One vector is turned by the same rotation once a tick. Each row is the vector after some number of ticks, and that number follows the row.
The counts run from 0 to 204.
[102 101 109 173 119 147 144 132 116  89 150 129 140 110 166 136 114  97
 142 126  80 130 133 178 175  94 128  37 170 110 143 122 123 110  60 123
  84  97 115 117 140 132  88 145 124 101 105 114  96 117 165 160 126 148
 118 197 140 147 139 103 149 139 150 146 104 136 114 143 146 143 132 122
 116 104  78 202 133 104 150 140 175  89 131 142 133 126 162 116 142 124] | 119
[167 129 131 140  85 121 111 156 153 154 122  79  98 158 159 141 106 144
  77 147 142 104 131 127 103 153 175  64  83 163 133 188 165 143 139 124
 167 108 153  80 173 159 134 122 154 163 112 164 149 154  85 123 144 139
 120 155 120  95 116 117  89 185 124 119 132 127 135  90 119 104 140 119
  87 161 115 104 100 171 128  87 132 146 117  94 117 123 168  82  89 106] | 143
[153 179 134 125 124  83 127 197 146 113 119 114 104 151 155 120 119 121
  80 134 159 132 136 117  94 135 145 128 104 197 149 149 123 122 167 158
 162 132 153 112 141 115 121  64 121 111 153 166 154 129 126  98 139 125
  78 117  75 116 126 111 136 150 106 111 116 108 146 102  96  77 127  80
  88 107 148 100 105  90 107 103 104 158 114 126 104 141 119 110 128 114] | 161
[148  96 107 120 113 138 127 157 151 139 157  59  86  86 112  92 154  65
 157 151 109 128 122 144 131 196 141 111 129 137 155 117 146 109 169 105
 151 146 123 116 146 125 110  94 107 135 138 126 106 112 109 127 139  92
 103 165 127 164  79 127 157 119 141 120  85  90 118 149 129 137 125 117
 140 110 132  82 101 152 116 134  78 106 158 107  80 171  49 121 106 136] | 75
[133 118  90 102 153 142 132  99 138 163 128  98  99 132  86 109 183 115
 126 124 130 138 116 117  99 137 127  94  50 129 130 169 152 125  87 119
 195  79 119 127 123 131 157 116 130 154  96 147 142 141  83 131 137 116
 174 113 181 159 143 119 112 131 154 126 134 126 111 112 116 154 157 156
 148 146 128  97 124 197 151 135  90  95 203  92 103 114 128 149 102 125] | 140
[109 139 136 206 108 125 132  63 115 140 106 161 134 151 135 124 138 129
 117 103 130 116 165 118 130 112 135  97  98 132 122 173 138 126  72 142
 164  60  95 153 114 159 145 178 161 131  72 121 138 154 129 133 128 130
 165 121 154 124 150  94 112 121 157 156 126 142  98 113 150 185 145 151
 122 133 109 155 192 139 132 136 151 127 126 116 135 103 178 121 163  82] | 127
[149 132 133 101 113 119 139 134 122 171 125 139  82 108 170 122 126 111
 156 129 103 124 109 144 178 153  99 104 159 144 128 128 105 128 146 150
 127 180 165 155 198 115  51 105  60 133 115 144 116  88 155 153 117 100
  82 156 116 161 137 101 153 102 102 153  95  85 121 133 130 166 139  95
 116  83 105 131 127  51 108 141 103 101 178 113 118 151  85  68 160  89] | 9
[178 132 156 187  90 133 134  77 152 167 115 124 122 164 146 133 128 141
  87 120 134 103 118 117  89 125 153 109 138 167 124 177 139 101 108 137
 186 108 145 166 130 140 119 140 193 163 108  85 120 120  99 149 132 115
 104 132 170  79 145 113 123 134 128 132  86 115  70 111 126 170 109 141
 116 137 147  77 142 170 100  92  99 127  94  84 108 145 149  90 153 108] | 145
[164 138 127  95  82  94 110 148  93 171 136 110 103 113 137 110  76 111
  97 153 126  92 124 123 140 157 139 108 122 156 162 191 142 133 183 138
 146 115 145 100 167 122 137 133 104 212 132 115 143 125 126 132 158 128
 113  96 120  96 161 156 116 126 101 136 144  71 150 113  81 143 114 121
  77 166 117 101 105 100 109  88 112 120 139 115  89 136 166 129 129  96] | 4
[116  95  90 211 133 165 118  61 128 135 119 136  91 101 162 161 146  92
  99 137 108  77 131 147 121 129 155  62  98 129 125 157 107 139  79 113
 174  82 150 103 148 118 109 121 116 115  57 127 105 110 101 115 114 100
 119 151 161 148 114 123 123 112 152 135  92 134  94 118 148 151 155 149
 137 125 136 125 149 165 121 199 125 123 187 139 126 138 116 136 145  91] | 138
[139 192 119 157 114 134 152 144 147 115  91 122 139 184 104 116 136 139
 122 102 140 145 148  81  91 120 101 125 146 119 142 169  63  57 136 150
 190 125 113 171  58  98 143 116 151 127 139  69 122 101 149 133 113 144
  87 131 121 125 159 138 172 128 129 111 147  89 108 140 156  95 103 140
 109 107 155 103 157  95 109 154 116  88  98  99 121 127  89 104 155 118] | 164
[141 115 123 109 175 123 126 121  97 172 103 149 101 140 107 126 119 124
 119  74 128 128 126 101 133 126 153 159 154 105 156 126 116  99 138 137
 174 143 132 153  89  99 126 138 110 165 128  79 111 166 129 210 142 108
 135 132 165 123 189 145 129  81  90 154 170 126 123 118 105 118 192 188
 168  98  99 141 158  95 158 133  85 143 149  94 135 105 123 115 140  68] | 18
[122 175 162 136 130  70 115 161 129 127 110 140 140 141  79 115 133 164
 145  97 117 143 163  71 113 164 112 160  98 153 138 152 113 124 173 119
 181 146 128 127  99 112 171 134 103 117 168 156 135 172 155 138 115  95
  95 138  81 151 136 131 141 117 122 103 164 113 138 139 132  64 119 117
  98  69 103 127 142  53 122 103 111 166  78 130 126 107  88  98 139 104] | 172
[129 100 113 100 177 150 146 166 154  83 153 117 152 159 128 130 148 160
 180 136 124 170 119 179 164 108 109 120 114  88 147 106 179 111  75 150
  89 120 138 167  86 122  85  94 137 114 149 147 146 179 117 150 149 139
 133 184 142 183 166  78 128 135 107 119 158 136 117 142 151 129 162 137
 150  96 102 181 115 132 163 105 118 104 130  92 104 122 141 125  94 154] | 38
[120 140 137  90 172 107 144 131 125 161 103 141 113 134  67 108 156 136
 172 118 108 159 144  78 135 152 108 140 123 118 131 137  89  95 152  81
 187 164 138 144  95  84 135 137  64 133 155 120 114 137 141 134 132  91
 134 131 130 175 169 133 142  93 122 146 167  91 146 145 116  92 139 142
 152  83  98  98 146  76 123 176  82 123 157 125 130 121  64 120 145  84] | 92
[131 140 133 112 147 135 129 150 129  97 124 128 117 101 156 127  67  58
  98 169 157 109 128  97 148 139 177 141 161 134 180 137 103 131 158 108
 152 115 145  73 105  86 116  96  73 119 185 141 136 123 109 154 146 130
  71 117 102 143 116 184 125  87 154 124 131  78 150 134 147  75 113 130
 132  96 151 105  78  63 134 150 113 112 147 152  88 164 105 136 121 112] | 168
[119 108 130  84 180 111  74 134 119 123 151 164 172 149 114 125 166 110
 134 100  96 186 126  87 148 120 121 220  81  98 169 144 159 134 115 113
 128  91  99 134 104 103 148 118 110 105 153 150 141 204 149 128  86 145
 170 124 141 140 156 134 148 129 136  99 138 144  88 145 110 135 176 161
 169  81 112 169 104 119 163 100 124 136 154 140  84 132 124 154  96 148] | 31
[103 111 108 131 168 161 131 105 135 102 123 127 126 140 102 117 147 112
 102 156 139 134 134 147 137 119 139 105  66 102 143 132 147 151  59 108
 143  60  96 103  77 134 163 119 145 146 115 144 141 145  93 125 157 145
 186  99 160 131 140 119 115 140 164 139 185 162 112 137 131 116 128 187
 150 145 120 112 141 173 137 132 124 111 167 110 100  96 168 169 123 109] | 48
[163 134 136 134 147 114 146 153 129 136 124 124 175 163 108 120 142 159
 132  83 110 154 144 124 132 120 102 152 169  88 152 168  79  43 144 202
 127 144 112 163 100 123 124 167 117 104 139  77 135 161 173 120  92 152
 129 171 132 137 191 135 152 136  90 102 154 112 129 126 147  83 138 125
 111  88 137 146 149 110 165 152 142 119 131 141 137  92 131 109 108 110] | 25
[169 136  90 141 132 136 119 106 135 128 156  97 115 135 157 140  76  90
  86 153 121 118 105 179 126 120 163  96 130 146 127 156 159 145  88 174
  89  64 144 130 162 140 110 105 124 137 100 116 141 106 105 141 150 187
 139 119 161  88 134 147 102 137 130 122 146 119 133  99 132 159 114 130
 107 134 145 105 116 174 170 109 151  70 175 151 111 111 223 139  85 110] | 132
[115 135 140  84 180 159  83 105  96 132 147 149 166 131 139 138 108 103
 118 114 112 157 121  84 169 111 141 180 118  99 184 127 142 119 100 128
 139 108 114 126  95  93 164 128  68 133 169 130 134 175 124 174 134 150
 180 123 154 117 150 176 128 108 143 111 177 139 118 147 113 128 146 165
 155  82 110 136  85 126 159 130 110 115 190 151 111 115 158 147 100 127] | 30
[130 151 132 105 111 109 137 198 140  93 155 159 119 116 144 108  79 108
 118 137 119 145 140 148 138 158 128 153 169 132 154 130 148 120 173 173
  73 129 111 113 131 109 115  93  89 109 184 139 144 130 154 123 133 148
 112 164  77 133  97 156 141  90 114  74 139  98 147 121 136 110  80  99
 100  79 140 141  98  75 134  93 164 141  93 161  94 149 135 124 129 109] | 179
[ 99 102 118 137 149 121 102 148 111 123 163 103 147 107 109 110 131 116
 154 116  98 142 131 129 149 166 161 166  83 112 163 152 199 163  90 142
 110  79 104 130 109 135 114 116 112  86 125 168 110 208 112 123  96 135
 167 159 170 168  91 127 116 123 136  93 121 182 108 139 129 160 149 124
 148 102 130 173 105 181 175  99 140 140 152 168 103 152 125 159  80 102] | 123
[149 157 170  83 127 117 106 153  74 124 137 140 165 132 104 120 116 129
 109 119 108 146 143  55 104 136 123 187 132 142 179 162 120 102 160 124
 125 105 112 146  95 103 153 139 150 151 160  81 171 153 151 148 122 155
 147 105 124  99 180 135 145 124 110 114 133  94  72 141 103 138 106 144
 125 121 134 140 142  96 138  64 114 106 124 103  86 110 149 136 116 114] | 97
[105 159 148 183 149 120 125 108 154 110 146 136 185 173 100 144 117 155
 126  87  95 175 138 100 119 125 142 143 109  90 131 147 152  88  96 136
 138  92 114 180  75 148 134 146 153  61 122 128  98 176 154 122  81 151
 154 159 153 120 114 132 143 147 163 110 141 185 110 142 158 132 130 113
 147  67 134 149 132 156 150 135 136 127  93 178 139 130 117 118 124 131] | 43
[161 148  94  68 170 129 136 126 107 162 117 148 118 140 143 133 104  92
 106 150 121 115 106 104 156 125 114 131 135 156 160 172  89  95 132 190
 139 126 139 131 123  80 122 113  38 133 128  94 119  95 116 150 145 138
 146  98 136 131 177 178 130 104 150 123 138  75 135 121  86 167 128 133
 127 102 152  94 106  98 136 201 113  95 216 162 125 117 116 125 146 105] | 11
[179 161 121 136 115  82 145 182 174 126 112 108 107 147 113 100 151 154
 118 148 156 126 143 156 105 163 138 118 100 178 127 172 150 121 174 179
 142 106 140 123 166 142 112  68 135 131 105 160 159 117 113  63 115 106
 112 134  91 134  99 109 128 155 123  81 121 124 153  74 123 141 108  72
  78 122 142  82 134 149 121 100 117 149  75 138 105 134 107  97 108 127] | 69
[177 148 156 106  70 101  99 124 113 170 140 148 127 138 142 113 100 128
 103 148 117 103 120  96 109 137 119 143 142 159 146 178 131 118 181 145
 138 146 125 158 164 114 131 162 146 188 131  73 134  99 146 135 121 145
 121 114 158  94 165 139 130 121 106 146 108  77 127 121  80 183  87 131
 101 163 156 101 125 107 122  69  95 103 135  86  98 131 172 108 127 101] | 5
[109 131 166 157 114  99 138 178 112 120 153 122 143 126  56  75 132 182
 153 103 119 156 164 139 127 149 136 150 135 108 131 159 169 123 149 157
 109 110  97 152 103 155 122 154 135 140 161 120 128 189 160 126 118 134
 164 159 110 115 123 119 127  98 109 110 157 124 126 118 135 131  94 137
  89 137 101 165 171 100 164  66 152 159  58 163 128  98 148 118 129  79] | 190
[101 119  78 192 131 171 171  72 126 117 132 143 118 104 136 146  93  83
 120 149 104 118 126 151 175 129 167  72 157  98 153 135 133 111  74 140
  97  71 113 113 105 122 105 139 108 104 125 105  90  92 125 176 127 141
 136 155 175 128 140 125 131  95 154 153 130 145 114 141 160 150 138 152
 148 100 111 154 140 116 159 183 176  84 165 159 139  99 148 148 137  99] | 120
[121  84 100 125 157 126 169 128 154 142 129 112 124 160  88 100 192 164
 169 111 130 176 144 200 141 116 122  83  80 138 102 102 152 152  79 131
 110 105 128 154 111 157 113 120 148 149 101 149 132 164 126 152 157 125
 169 159 163 171 162  86 143 132 127 153 154 158 123 108 158 147 141 117
 106 137  59 156 151 187 119 129 126 102 121 112 121 108 166 102 108 118] | 129
[126 134 111 135 126 140 166 137 199  90 118 101 108 105 131 119 160  82
 161 164 123 157 121 194 147 148 127 109  90 143 122 130 159 150 100 151
 112  90 148 138 146 140  70  58 127  90 109 188 142 134 102  89 112 124
 122 147 135 165  64 103 156 129 164 112 102 145 124 123 139 142 123  68
 118 115 123 143 125 179 130 143 131 120 122 151 104 146  92 138 109 135] | 57
[ 75 114  95 174 155 171 178  75 136 100  81 129 104 120 135 139 109  80
  82 142 150 100 134 155 161 103 152  78  97 111 134 128 136 145  60 102
 161  34 111  79  87 127 121 103 132 127  98 143 139 140  96 156 152 125
 140 113 157 125 127 127 113 125 180 159 152 140 126 118 149 110 145 147
 142 125 106 150 134 130 138 163 162 125 149 154 112 102 166 156 147  89] | 47
[153 142 134 127 105  81 147 180 141 163 102 137  95 139  93  84 158 188
 160 118 118 127 135 122  99 169 115  90 105 163 125 141 101 120 182 112
 180 178 145 145 158 108 125 117 102 162 137 147 128 128 133 115 155  83
  98 157  88 146 143  92 142 143  90 141 131  88 136 118 120  90 133 102
  89 123  74  93 165 112  87 118  95 158  96  80 122 126  92  93 131  99] | 81
[134 137 129  88 136 145 140 186 155  94 120  92 121 132 100 106 168 108
 183 139 104 148 133 126 153 147  93 115 145 116 138 100 110  99 145  95
 133 144 144 137 108 114  74 109  97 123 178 113 129 100 147 156 160 110
  85 173 111 187 118 131 156 119 148 131 134 102 122 149 166  83 127 133
 140  82 112 103  90 104 117 142  84  84 112  86  93 141  65  95 118 161] | 166
[134  73 111 144 136 135 121 125  97 144 115 141  50  81 156 118 128 105
 118 140 133  96 117 166 156 164 175  88 129 125 150 121 195 183 116 144
 109  87 163  86 173 126  89 101 105 136  97 173 111 170 104 149 127 109
 150 144 160 135 134 126 124 107 106 136 117 145 118 102 127 172 153 102
 125 127  97 194 126 106 142 108 152 161 155 143 124 149 150 134 125  55] | 204
[ 72 162 143 160 113 117 135  93 117 114 103 182 170 130  96 117 103 119
 139 100  88 148 144  76 120 124 123 155 157 108 135 141  98  95 136 128
  95 123 108 180  84 119 133 156 117 101 133  90 113  95 159 162  98 119
 131 131 134 115 111 165 155  89 163 131 130 134 105 156 162 148 109 141
 131  75 123 124 162  73 142 147 149 102 118 152 115 113 104 144 175  82] | 182
[123 116 132 100 139 145 135 169 153  76 148 106 109 107 140 124 128  68
 142 157 130 134 126 129 143 170 136 135 184 117 152 122 118 115 140 108
 141 123 155  90  99  93  96  84  92 110 169 130 152 111 125 152 136  98
  75 193 114 172 113 128 155 105 155 110 106  89 118 146 142  75 121 125
 156  76 132 119  76  77 112 132 109 111 138 129  96 165  64 110 122 137] | 167
